In the data rows, the value 128 means zero.
In each game, the first row plays the second. By how much does the first row win? 20 means about a draw, 40 a big win and 0 a big loss. Wins can go round in a circle. Each row has two weighted sums of its numbers, A and B, taken from their middle values. A row wins by its A times the other's B, less its B times the other's A.
Array([131, 132, 126, 117, 159, 108, 128, 149, 106, 143, 139, 161, 136, 108, 156, 121])
Array([143, 154, 134, 128, 143, 108, 102, 124, 119, 126, 141, 138, 126, 129, 115, 103]) -> 17
Array([138, 161, 135, 124, 141, 114,  98, 139, 121, 134, 129, 156, 145, 147,  88,  98])
Array([ 94, 148, 122, 153,  66, 133, 121, 126, 187,  67, 101, 130, 149, 130, 105, 139]) -> 17
Array([144, 106, 166,  73, 110, 147, 127, 108, 118, 180, 122,  87,  69, 148, 166, 167])
Array([111, 115, 160, 138, 118,  83, 118, 171, 118, 109, 109, 118, 124, 127, 128, 163]) -> 20
Array([105, 152, 126, 165, 100,  96,  85, 154, 152,  91,  83, 161, 149, 178,  76, 161])
Array([143, 133, 108, 120, 168, 123, 141, 137, 122, 132, 141, 153, 144, 127, 130, 115]) -> 19
Array([106, 120, 103, 160,  54, 123, 116, 110, 188,  66,  88, 116, 152, 136,  98, 146])
Array([140, 138, 116, 122, 156, 137, 121, 146, 111, 139, 149, 134, 141, 114, 131, 108]) -> 18
Array([145, 144, 112, 109, 167, 117, 128, 128, 114, 134, 145, 147, 144, 134, 124, 103])
Array([ 91, 121, 175, 163,  75,  71,  96, 212, 149,  75,  59, 100, 148, 189,  63, 213]) -> 17
Array([135, 134, 106, 139, 140, 116, 155, 123, 138, 130, 134, 142, 135, 115, 136, 117])
Array([141, 110, 136, 122, 154, 131, 123, 130,  98, 144, 156, 135, 137, 120, 135, 105]) -> 16
Array([132, 143, 110, 124, 147, 117, 124, 148, 121, 131, 145, 142, 136, 111, 133,  93])
Array([147, 126, 127, 130, 146, 130, 124, 127, 114, 146, 149, 138, 132, 102, 121, 108]) -> 20
Array([125, 139, 149, 141, 125, 109,  93, 149, 123, 128, 107, 144, 132, 148, 117, 139])
Array([133, 120, 140, 128, 152, 128, 133, 140, 107, 144, 131, 154, 127, 135, 164, 142]) -> 18
Array([128, 142, 135, 131, 117, 118, 123, 138, 153, 112, 113, 145, 142, 141, 117, 108])
Array([116, 143, 137, 136, 107, 104,  94, 147, 157,  95, 105, 150, 150, 173,  97, 128]) -> 12
Array([136, 136, 125, 109, 136, 118, 117, 134, 112, 134, 145, 140, 151, 139, 137, 121])
Array([ 93, 105, 108, 161,  93, 138, 170, 107, 160,  81, 124, 115, 137, 103, 118, 117]) -> 21
Array([138, 149, 127, 107, 131, 133, 145, 130, 134, 155, 136, 133, 133, 131, 139, 119])
Array([137, 149, 132, 124, 161, 114, 103, 146, 121, 144, 132, 137, 153, 139, 140, 117]) -> 19
Array([132, 133, 139, 123, 127, 103, 114, 148, 124, 140, 114, 133, 141, 138, 113, 135])
Array([127, 130, 107, 163, 111, 124, 148, 108, 150,  97, 124, 129, 140, 114, 118, 123]) -> 16
Array([139, 130, 129,  95, 124, 142, 141, 121, 120, 163, 128, 120, 103, 134, 163, 136])
Array([141, 128, 114, 132, 131, 140, 140, 131, 132, 127, 149, 143, 134, 110, 131, 110]) -> 14
Array([123, 148, 118, 134, 135, 136, 140, 148, 125, 131, 131, 141, 148, 100, 136,  95])
Array([121, 148, 126, 151, 141, 127,  92, 143, 132, 122, 135, 147, 142, 140, 114, 116]) -> 19
Array([136, 106, 146,  92, 134, 130, 130, 131, 114, 155, 135, 131, 112, 147, 147, 126])
Array([132, 143, 136, 139, 116, 110, 122, 144, 139, 132, 131, 141, 145, 139, 101, 110]) -> 12
Array([144, 106, 117, 136, 127, 147, 126,  93,  95, 122, 160, 111, 118, 128, 105, 115])
Array([107, 112, 100, 204,  91, 169, 180,  43, 164,  71, 124,  88, 134, 123, 131, 121]) -> 8
Array([142, 147, 123, 123, 162, 128, 126, 133, 114, 152, 137, 161, 137, 110, 128, 105])
Array([130, 141, 109, 151, 140, 109, 126, 119, 152, 123, 129, 135, 146, 111, 128, 122]) -> 22
Array([110, 111, 160, 156, 148, 129, 141, 142, 110, 136, 144, 111, 145, 128, 131, 147])
Array([142, 139, 123, 142, 124, 141, 140, 131, 129, 128, 141, 115, 147, 118, 130, 105]) -> 19
Array([136, 127, 119, 146, 135, 140, 134,  91, 115, 121, 144, 124, 143, 123, 114, 114])
Array([142, 124, 130, 102, 148, 124, 132, 134, 108, 138, 127, 124, 109, 135, 156, 132]) -> 17
Array([104,  98, 168,  62,  88, 133, 146, 127, 127, 170, 100,  55,  58, 152, 181, 187])
Array([134, 142, 136, 117, 138, 118, 115, 141, 129, 143, 142, 136, 141, 144, 123, 108]) -> 25
Array([104,  67, 179,  82, 104, 113, 178, 137, 117, 149, 120,  60,  75, 135, 201, 205])
Array([141, 139, 122, 116, 153, 126, 118, 137, 115, 141, 151, 137, 138, 121, 146, 119]) -> 20
Array([ 99, 146, 111, 150, 104, 121, 140, 124, 173, 109, 111, 147, 145, 130, 116, 124])
Array([124, 131, 115, 105, 106, 146, 144, 115, 139, 146, 108, 124, 116, 132, 123, 116]) -> 24
Array([143, 115, 144, 113, 128, 115, 145, 135, 111, 151, 135, 137, 109, 118, 159, 150])
Array([103, 102, 165,  91, 106, 110, 173, 147, 119, 135, 110,  72,  76, 146, 180, 180]) -> 26
Array([151, 118, 118, 119, 131, 153, 131, 111, 109, 149, 153, 106, 108, 141, 127, 117])
Array([128, 140, 122, 122, 150, 124, 131, 127, 131, 125, 139, 144, 145, 111, 134, 119]) -> 21
Array([124,  86, 119, 152, 130, 167, 119,  80,  92, 112, 169,  99, 109, 127, 110, 122])
Array([135, 139, 132, 110, 162, 125, 124, 151, 115, 145, 142, 134, 129, 137, 157, 111]) -> 22
Array([139, 131, 105, 110, 161, 126, 130, 135, 114, 145, 147, 151, 136, 113, 122, 115])
Array([127, 153, 126, 117, 150, 112, 113, 135, 129, 142, 140, 127, 145, 137, 121, 108]) -> 17
Array([144, 143, 100, 119, 142, 141, 133, 133, 121, 146, 152, 150, 142, 107, 126, 100])
Array([131, 110, 135, 114, 135, 125, 127, 130, 113, 162, 134, 113,  97, 139, 161, 164]) -> 21
Array([126, 144, 134, 106, 135, 115, 140, 142, 110, 160, 139, 138, 123, 124, 143, 118])
Array([156, 138, 105, 137, 146, 127, 123, 135, 119, 138, 140, 145, 141, 130, 110, 104]) -> 21
Array([128, 122, 111, 160, 118, 130, 140, 116, 147, 124, 136, 131, 146,  93, 125, 107])
Array([154, 122, 145,  98, 130, 138, 124, 109, 117, 164, 123, 109,  98, 142, 161, 142]) -> 19
Array([148, 116, 124, 113, 148, 129, 137, 144, 111, 154, 131, 147, 127, 136, 151, 133])
Array([139, 130, 105, 128, 135, 136, 134, 129, 113, 134, 148, 125, 146, 112, 125,  96]) -> 27
Array([128, 101, 114, 128, 140, 154, 127, 116, 113, 134, 160, 120, 117, 125, 114, 110])
Array([108, 124, 150, 123, 138, 113, 153, 145, 118, 114, 124, 112, 101, 120, 182, 188]) -> 26
Array([104, 140, 116, 156, 117, 124, 154, 113, 162,  95, 123, 138, 140, 115, 123, 112])
Array([147, 135, 137, 114, 139, 117, 112, 155, 126, 133, 151, 163, 143, 120, 144, 118]) -> 8
Array([141, 146, 111, 133, 162, 140, 130, 128, 109, 136, 150, 147, 133, 116, 116, 114])
Array([144, 138, 120, 120, 167, 117, 115, 126, 125, 125, 141, 153, 146, 128, 135, 114]) -> 17
Array([144, 116, 111, 135, 127, 144, 131, 121, 109, 119, 164, 133, 142, 131, 107, 106])
Array([141, 122, 135, 100, 142, 141, 131, 130, 105, 147, 147, 119, 110, 127, 148, 132]) -> 23
Array([133, 137, 125, 123, 162, 125, 128, 146, 102, 146, 148, 145, 134, 114, 130, 104])
Array([138, 129, 141, 116, 151, 145, 128, 140, 110, 145, 144, 130, 120, 100, 138, 145]) -> 19
Array([129, 146, 139, 141, 129, 122, 116, 142, 139, 118, 133, 129, 136, 140, 105, 112])
Array([149, 155, 123, 120, 172, 128, 129, 142, 119, 145, 135, 160, 139, 132, 143, 119]) -> 33
Array([ 94,  89, 181, 102, 105, 125, 162, 147, 120, 150, 101,  52,  73, 149, 202, 201])
Array([141, 144, 114, 120, 168, 128, 132, 129, 119, 141, 138, 152, 144, 124, 121, 108]) -> 6
Array([130, 133, 139, 139, 117, 113, 114, 134, 147, 108, 117, 129, 149, 144, 103, 111])
Array([124, 142, 110, 147, 135, 119, 149, 124, 168, 128, 113, 124, 130, 122, 154, 122]) -> 20
Array([149, 121, 129,  93, 123, 141, 119, 113, 109, 163, 114, 117,  89, 127, 157, 137])
Array([128, 133, 138, 137, 120, 103,  80, 139, 144, 111, 102, 169, 140, 157,  94, 128]) -> 28
Array([117, 142, 128, 126, 130, 104,  88, 151, 143, 115,  89, 155, 147, 168,  97, 130])
Array([138, 133, 100, 141, 142, 144, 136, 122, 110, 137, 152, 130, 140,  98, 115, 108]) -> 17
Array([147, 112, 119,  93, 123, 154, 121, 106, 126, 140, 141, 111,  73, 137, 136, 123])
Array([135, 153, 141, 138, 144, 116,  96, 141, 125, 134, 141, 145, 147, 154, 113, 101]) -> 15
Array([121,  76, 159,  70, 108, 138, 145, 118, 122, 174,  94,  57,  43, 164, 188, 186])
Array([141, 143, 117, 124, 128, 139, 136, 120, 125, 140, 140, 154, 146, 107, 124,  97]) -> 11
Array([140, 155, 107, 122, 161, 118, 121, 121, 118, 134, 151, 153, 137, 123, 132,  89])
Array([150, 145, 113, 123, 158, 133, 135, 138, 109, 135, 153, 146, 139, 123, 122,  86]) -> 21
Array([113, 142, 130, 143, 118, 100,  98, 126, 158,  93, 100, 149, 140, 145,  87, 140])
Array([115, 131, 132, 152, 108, 111,  75, 140, 149,  88,  75, 164, 147, 177,  74, 135]) -> 14
Array([120, 129, 126, 110, 112, 134, 143, 124, 145, 121, 112, 108, 116, 117, 158, 133])
Array([133, 133, 140, 150, 127, 107, 108, 160, 118, 113, 118, 128, 153, 136, 116, 147]) -> 32
Array([138, 113, 108, 137, 136, 158, 123,  97,  92, 126, 167, 132, 132, 120,  97, 101])
Array([127,  75, 107, 121, 129, 170, 121,  70, 102, 134, 168,  66,  98, 135, 106, 118]) -> 12
Array([151, 116, 126, 146, 123, 166, 122,  80,  98, 121, 170,  93, 112, 107, 109, 132])
Array([132, 149, 131, 130, 145, 110,  84, 149, 133, 136, 104, 171, 141, 154, 113, 135]) -> 22
Array([106,  83,  77, 188, 100, 176, 170,  52,  96,  85, 177, 107, 129, 124, 105, 120])
Array([125, 129, 154, 119, 138, 105,  97, 143, 126, 126, 107, 149, 142, 156, 112, 119]) -> 28
Array([135,  87, 119, 136, 101, 165, 136,  64, 100, 118, 162,  64,  89, 138, 108, 144])
Array([130, 136, 114, 130, 144, 133, 126, 127, 131, 120, 143, 134, 140, 125, 133, 108]) -> 23
Array([141, 137, 118, 110, 149, 127, 135, 135, 123, 151, 141, 145, 138, 122, 136,  98])
Array([128, 152, 113, 145, 142, 114, 142, 124, 158, 111, 112, 151, 152, 119, 139, 110]) -> 25
Array([129, 114, 126, 126, 138, 113, 134, 146, 102, 133, 132, 132, 128, 135, 165, 140])
Array([140, 115, 126, 111, 147, 135, 127, 139, 112, 154, 134, 141, 111, 127, 136, 122]) -> 12
Array([127, 138, 137, 120, 135, 102, 130, 154, 111, 137, 112, 146, 146, 121, 131, 144])
Array([127,  97, 158,  88, 112, 121, 143, 124, 114, 163, 110,  98,  87, 150, 168, 155]) -> 18
Array([134, 123, 129, 135, 141, 102, 133, 145, 112, 151, 139, 143, 130, 130, 142, 138])
Array([140, 118, 164, 129, 138, 101, 112, 165, 121, 133, 125, 137, 134, 137, 119, 158]) -> 21
Array([106, 138, 110, 150, 133, 112, 137, 126, 169, 103, 101, 166, 156,  97, 143, 115])
Array([109, 129, 123, 145, 108, 119, 129, 123, 177,  97, 100, 144, 143, 128, 124, 130]) -> 14
Array([142, 131, 140,  96, 127, 128, 125, 131, 107, 163, 138, 107, 110, 117, 158, 141])
Array([118, 144, 121, 153, 132, 124, 150, 125, 157, 109, 101, 140, 141, 108, 125, 124]) -> 10
Array([140, 128, 115, 106, 138, 135, 124, 143, 116, 169, 136, 135, 130, 129, 147, 109])
Array([117, 101,  96, 182, 108, 155, 151,  55,  85,  97, 193, 117, 131, 141, 119, 131]) -> 27
Array([135, 108, 143, 107, 119, 130, 133, 129, 104, 162, 121, 108,  96, 131, 163, 151])
Array([104, 130, 119, 151, 107, 120, 139, 120, 186,  84,  95, 145, 151, 116, 109, 154]) -> 12
Array([129, 137, 147, 148, 123, 111, 103, 152, 137, 126,  96, 149, 138, 150, 104, 134])
Array([132, 147, 125, 135, 151, 120, 128, 126, 146, 107, 116, 146, 152, 106, 122, 103]) -> 19
Array([139, 139, 133, 100, 122, 143, 114, 137, 115, 149, 121, 133, 106, 124, 120, 114])
Array([144,  96, 116, 112, 108, 180, 134, 100, 110, 130, 147,  82,  77, 142, 137, 143]) -> 21
Array([128, 126, 139, 126, 141, 100, 112, 140, 126, 141, 111, 148, 149, 130, 101, 133])
Array([138, 115, 149, 102, 144, 125, 134, 137, 116, 152, 127, 126, 114, 134, 162, 138]) -> 21
Array([ 91, 132, 155, 153,  82,  99,  95, 172, 137,  97,  62, 126, 142, 165,  68, 198])
Array([102, 129, 139, 148, 131, 106, 145, 127, 149,  87, 101, 154, 132, 112, 134, 141]) -> 8
Array([146, 120, 119, 127, 144, 163, 129,  97, 100, 134, 158, 111, 104, 141, 120, 116])
Array([104, 136, 143, 150, 119, 104,  77, 152, 131, 117,  74, 160, 145, 160, 104, 125]) -> 20
Array([118, 146, 140, 135, 129, 125, 121, 129, 154, 111, 118, 134, 148, 130, 109, 120])
Array([136, 129, 144, 102, 134, 140, 122, 123, 108, 157, 128, 109, 105, 142, 166, 114]) -> 23
Array([111,  89, 172,  50,  86, 135, 145, 134, 129, 180,  96,  42,  40, 147, 201, 187])
Array([133, 148, 134, 127, 132, 122, 125, 128, 147, 108, 125, 130, 136,  95, 106, 123]) -> 17
Array([140, 130, 129, 108, 144, 134, 116, 135, 111, 148, 140, 137, 123, 128, 134, 114])
Array([127, 131, 105, 140, 148, 128, 133, 127, 150, 123, 130, 131, 148, 102, 122, 116]) -> 21
Array([120, 146, 119, 141, 133, 130, 131, 118, 148, 108, 117, 125, 143, 118, 125, 127])
Array([142, 122, 131, 111, 142, 120, 122, 122, 107, 159, 139, 123, 114, 136, 159, 156]) -> 22
Array([135, 105, 151,  75, 109, 136, 119, 119, 115, 169, 120,  91,  74, 130, 170, 148])
Array([108, 109, 143, 106, 120, 122, 141, 135, 114, 142, 114,  97,  80, 146, 163, 175]) -> 15
Array([109, 138, 121, 162, 125, 122,  82, 147, 160, 101,  87, 168, 159, 173,  65, 143])
Array([133, 134, 117, 137, 134, 130, 133, 126, 150, 120, 119, 122, 145, 117, 130,  96]) -> 20
Array([122, 129, 122, 149, 128, 139, 139, 121, 132, 122, 132, 138, 143,  93, 124, 120])
Array([140,  95, 121, 130, 131, 159, 130, 107, 102, 133, 154, 105,  88, 134, 130, 118]) -> 21
Array([144, 140, 111, 137, 148, 125, 131, 130, 126, 120, 131, 143, 143, 131, 123, 102])
Array([ 94, 132, 176, 121, 148,  98, 154, 161, 128, 122, 105, 101, 127, 130, 165, 179]) -> 17
Array([141, 123, 133, 105, 137, 154, 130, 127, 121, 143, 137, 116, 110, 143, 147, 129])
Array([125, 131, 125, 127, 142, 127, 140, 138, 135, 128, 130, 130, 142, 126, 123, 108]) -> 19
Array([126, 125, 100, 159, 121, 131, 152, 102, 139, 105, 124, 127, 136, 107, 125, 115])
Array([129, 123, 130, 116, 139, 150, 144, 129, 122, 146, 125, 127, 114, 134, 126, 119]) -> 8
Array([133, 135, 138, 156, 134, 113, 139, 131, 156, 122, 129, 161, 144, 116, 130, 123])
Array([137, 137, 106, 118, 154, 137, 139, 135, 104, 136, 150, 133, 131, 119, 153, 100]) -> 33
Array([131, 128, 153, 105, 149, 113, 130, 130, 111, 153, 136, 137, 118, 120, 152, 131])
Array([147, 142, 111, 120, 146, 146, 122, 123, 104, 141, 151, 130, 126,  93, 138, 102]) -> 23
Array([136, 152, 120, 125, 181, 125, 128, 139, 116, 131, 148, 178, 147, 130, 149, 105])
Array([144, 123, 144,  68, 116, 146, 127, 131, 121, 170, 126, 121,  77, 136, 166, 146]) -> 22
Array([141, 114, 118, 158, 123, 145, 133, 109, 115, 130, 158, 129, 128, 126, 105, 112])
Array([106, 125, 112, 135, 130, 109, 127, 133, 166, 107, 128, 151, 144, 108, 135, 113]) -> 26
Array([134, 116, 113, 175, 139, 162, 138,  54,  73, 100, 194, 102, 124, 127, 100, 125])
Array([143, 103, 178,  68, 114, 156, 137, 120, 127, 171, 106,  88,  68, 141, 180, 171]) -> 24
Array([133, 106, 156,  98, 115, 120, 137, 129, 119, 174, 126,  92,  87, 154, 170, 170])
Array([152, 144, 114, 105, 140, 123, 124, 151, 119, 153, 141, 139, 131, 114, 135, 100]) -> 20
Array([140, 115, 148,  93, 131, 131, 146, 129, 115, 172, 126, 128, 104, 119, 160, 135])
Array([110, 136, 136, 148, 130, 103,  87, 139, 141, 116,  88, 158, 151, 181,  90, 131]) -> 19
Array([112, 138, 121, 133,  93, 113, 117, 133, 160,  98,  99, 141, 130, 144,  89, 145])
Array([112, 134, 113, 143, 108, 119, 135, 125, 170,  90,  86, 121, 148, 125, 107, 137]) -> 15
Array([137, 128, 112, 151, 108, 138, 127, 122, 138, 119, 132, 136, 143, 111, 116, 115])
Array([138, 143, 133, 113, 156, 131, 122, 137, 109, 150, 144, 149, 143, 126, 115,  97]) -> 24
Array([102, 126, 117, 138,  97, 109,  87, 142, 164,  89,  87, 159, 145, 178,  89, 142])
Array([146, 139, 121, 132, 144, 128, 126, 127, 115, 142, 148, 140, 145, 119, 107, 100]) -> 24
Array([132, 115, 121, 124, 120, 153, 124, 109, 111, 142, 157, 101,  94, 139, 129, 118])
Array([108, 138, 157, 137, 105, 112, 106, 164, 128, 115,  93, 110, 142, 158, 101, 160]) -> 14
Array([128, 109, 164, 120, 122, 106, 138, 137, 109, 148, 130, 123, 111, 131, 178, 174])
Array([132, 143, 119, 131, 130, 113, 125, 137, 122, 129, 138, 144, 147, 130, 113, 101]) -> 20
Array([130, 125,  99, 148, 126, 142, 127, 108, 103, 126, 167, 128, 133, 126, 108,  98])
Array([124, 120, 146, 114, 131, 119, 138, 149, 105, 149, 124, 133,  99, 136, 172, 148]) -> 14
Array([ 96, 137, 122, 141,  74, 116, 127, 133, 176,  74,  90, 131, 142, 134,  90, 150])
Array([128, 155, 108, 131, 150, 128, 127, 143, 130, 124, 131, 144, 159, 118, 135, 110]) -> 17
Array([134, 127, 126, 120, 153, 121, 135, 135, 122, 125, 146, 145, 145, 119, 124, 118])
Array([132, 110, 153, 111, 118, 118, 148, 132, 109, 137, 130,  95,  82, 122, 171, 165]) -> 24
Array([136, 122, 120, 146, 128, 139, 150, 121, 132, 116, 136, 131, 142, 101, 117, 117])
Array([140, 120, 118, 146, 122, 156, 131, 114, 112, 120, 155, 120, 137, 113, 118, 131]) -> 19
Array([129, 110, 157, 105, 126, 120, 132, 134, 107, 152, 120, 113,  96, 124, 170, 151])
Array([137, 154, 130, 141, 141, 121,  79, 130, 142, 115,  96, 152, 154, 160,  60, 116]) -> 23
Array([143, 134, 132, 119, 158, 141, 131, 132, 111, 160, 141, 151, 138, 128, 122, 112])
Array([140, 132,  98, 131, 151, 126, 131, 121,  99, 131, 172, 124, 149, 117, 120, 109]) -> 14
Array([139, 141, 122, 122, 150, 132, 134, 127, 108, 141, 164, 140, 132, 126, 127, 108])
Array([131, 113, 134, 132, 169, 123, 122, 135, 102, 149, 154, 141, 140, 113, 137, 119]) -> 21
Array([123, 109, 161,  83, 118, 120, 140, 131, 112, 150, 119, 101,  97, 142, 165, 157])
Array([139, 142, 104, 110, 165, 127, 122, 127, 114, 155, 150, 151, 147, 125, 145, 109]) -> 20
Array([147, 145, 127, 129, 158, 128, 124, 146, 114, 134, 144, 155, 140, 136, 139, 111])
Array([103, 116, 103, 166, 108, 136, 156,  90, 153,  92, 116, 118, 143, 116, 120, 127]) -> 26
Array([127, 125, 126, 129, 137, 117, 129, 132, 151, 123, 117, 145, 144, 121, 113, 110])
Array([123, 130, 125, 118, 129, 116, 119, 152, 116, 124, 105, 124, 137, 147, 127, 146]) -> 24
Array([140, 115, 146,  97, 119, 109, 121, 131, 109, 161, 128, 112, 103, 120, 165, 147])
Array([ 88,  99, 218, 149, 108,  83, 153, 220, 131,  97,  88,  69, 136, 154, 136, 233]) -> 21
Array([140, 138, 114, 146, 152, 125, 131, 137, 136, 120, 142, 153, 140, 127, 120, 109])
Array([122, 134, 172, 139,  98,  90, 125, 167, 121, 111, 104, 132, 135, 144, 116, 178]) -> 14
Array([145, 140, 123, 111, 161, 138, 127, 142, 113, 150, 146, 142, 129, 136, 134,  91])
Array([133,  84, 135, 103, 110, 171, 129,  85, 113, 140, 152,  69,  54, 146, 129, 143]) -> 16
Array([147, 135, 120, 123, 149, 138, 140, 130, 106, 138, 165, 149, 134, 125, 124, 114])
Array([108, 126, 179, 152,  94,  87, 103, 169, 138, 104,  91, 129, 141, 153, 110, 179]) -> 6
Array([142, 137, 118, 105, 155, 129, 125, 145, 109, 160, 144, 129, 122, 124, 127, 110])
Array([101, 133, 118, 162, 122, 111, 150, 119, 177,  98,  95, 134, 145, 110, 122, 130]) -> 19
Array([113, 129, 108, 143, 136, 140, 147, 116, 161,  97, 111, 134, 145, 122, 133, 134])
Array([135, 135, 108, 135, 150, 130, 111, 134, 111, 126, 164, 148, 137, 105, 108, 104]) -> 12
Array([120, 148, 140, 128, 128, 112, 106, 149, 141, 125, 107, 133, 147, 154,  97, 115])
Array([128, 132, 131, 131, 128, 112, 122, 142, 122, 119, 130, 136, 146, 137, 122, 139]) -> 18
Array([136, 134,  88, 117, 161, 134, 131, 137, 122, 136, 147, 135, 128, 124, 123, 106])
Array([ 84, 135,  91, 176,  47, 134, 138,  96, 204,  62,  80, 135, 153, 121,  76, 146]) -> 24
Array([135, 117, 138, 150, 151, 124, 107, 130, 125, 132, 138, 127, 143, 117,  97, 101])
Array([150, 111, 134,  95, 135, 126, 123, 124, 115, 160, 125, 107, 101, 132, 150, 134]) -> 16
Array([148, 135,  99, 130, 146, 142, 129, 131, 118, 131, 142, 154, 145, 118, 121, 101])
Array([119, 135, 159, 141, 112, 110, 102, 163, 127, 118, 105, 141, 140, 166,  95, 142]) -> 20
Array([114, 122, 111, 142, 109, 128, 146, 122, 156, 124, 101, 107, 127, 110, 144, 127])
Array([136,  51, 144, 138, 110, 174, 129,  64, 101, 119, 152,  68,  80, 141, 106, 134]) -> 34
Array([140, 123, 114, 112, 120, 155, 129, 103, 107, 127, 168, 118,  94, 131, 121, 126])
Array([147, 124, 136, 118, 150, 112, 110, 145, 120, 133, 132, 138, 142, 134, 125, 123]) -> 18
Array([149, 138, 121, 114, 144, 146, 118, 125, 100, 126, 167, 136, 118, 119, 114, 116])
Array([149, 132, 119, 129, 140, 143, 113, 140, 108, 142, 163, 142, 137, 122, 131, 116]) -> 17
Array([109, 144,  93, 150, 124, 109, 141, 124, 159, 105, 118, 141, 139, 118, 118, 124])
Array([139, 141, 124, 114, 128, 108, 108, 141, 117, 138, 153, 135, 140, 124, 139, 119]) -> 26
Array([105, 126, 135, 143, 140, 103, 138, 138, 134, 124, 110, 132, 135, 112, 166, 153])
Array([132, 136, 122, 128, 164, 111, 130, 135, 123, 138, 139, 146, 146, 131, 152, 112]) -> 15
